[[118 136 138 132 128 129 126 156 117 151]
 [117 141 140 132 123 135 124 155 120 151]
 [111 142 140 131 117 140 119 154 123 151]
 [110 144 139 125 115 146 118 150 127 150]
 [119 134 138 134 130 125 127 155 116 149]
 [119 134 139 134 130 126 127 156 116 151]
 [110 144 140 123 113 149 118 148 129 147]]
=>
[[110 144 140 123 113 149 118 148 129 147]
 [119 134 139 134 130 126 127 156 116 151]
 [119 134 138 134 130 125 127 155 116 149]
 [110 144 139 125 115 146 118 150 127 150]
 [111 142 140 131 117 140 119 154 123 151]
 [117 141 140 132 123 135 124 155 120 151]
 [118 136 138 132 128 129 126 156 117 151]]

[[133 132]
 [142 153]
 [135 108]
 [117 151]]
=>
[[117 151]
 [135 108]
 [142 153]
 [133 132]]

[[151 126 157 135 101 123 125 150 129]
 [134 134 117 133 118 123 120 136 117]]
=>
[[134 134 117 133 118 123 120 136 117]
 [151 126 157 135 101 123 125 150 129]]

[[141 109 119 132 120 106 138 127 126 135 150]
 [114 123 118 130 103 128 136 142 142 146 145]
 [119 146 142 128 128 154 123 136 116 116 120]
 [149 125 131 125 157 114 129 126 111 119 134]
 [132 127 139 134 109 134 141 112 102 142 135]
 [125 130 101 139 118 124 125 129 142 116 148]
 [139 132 115 128 151 142 128 131 125 142 151]
 [132 105 112 107 132 140 109 129 130 126 129]]
=>
[[132 105 112 107 132 140 109 129 130 126 129]
 [139 132 115 128 151 142 128 131 125 142 151]
 [125 130 101 139 118 124 125 129 142 116 148]
 [132 127 139 134 109 134 141 112 102 142 135]
 [149 125 131 125 157 114 129 126 111 119 134]
 [119 146 142 128 128 154 123 136 116 116 120]
 [114 123 118 130 103 128 136 142 142 146 145]
 [141 109 119 132 120 106 138 127 126 135 150]]

[[132 125 132 123 124 122 132]
 [136 129 128 137 143 138 122]
 [127 134 126 133 129 129 124]
 [144 103 115 143 123 137 115]
 [130 130 128 133 138 136 123]
 [133 132 120 131 133 124 124]
 [126 126 118 138 122 137 114]
 [129 118 134 127 113 131 136]
 [142 130 131 121 118 130 123]
 [125 129 117 131 135 136 121]]
=>
[[125 129 117 131 135 136 121]
 [142 130 131 121 118 130 123]
 [129 118 134 127 113 131 136]
 [126 126 118 138 122 137 114]
 [133 132 120 131 133 124 124]
 [130 130 128 133 138 136 123]
 [144 103 115 143 123 137 115]
 [127 134 126 133 129 129 124]
 [136 129 128 137 143 138 122]
 [132 125 132 123 124 122 132]]

[[113 141 144 137]
 [125 117 142 140]
 [116 134 148 124]
 [109 108 149 121]
 [122 132 148 124]]
=>
[[122 132 148 124]
 [109 108 149 121]
 [116 134 148 124]
 [125 117 142 140]
 [113 141 144 137]]

[[104 149 129 124 118 137  98 119 129 154]
 [102 123 114 115 121 125 150 141 126 119]
 [109 130 122 123 119 131 117 129 130 135]
 [108 124 117 116 124 123 158 142 124 117]]
=>
[[108 124 117 116 124 123 158 142 124 117]
 [109 130 122 123 119 131 117 129 130 135]
 [102 123 114 115 121 125 150 141 126 119]
 [104 149 129 124 118 137  98 119 129 154]]
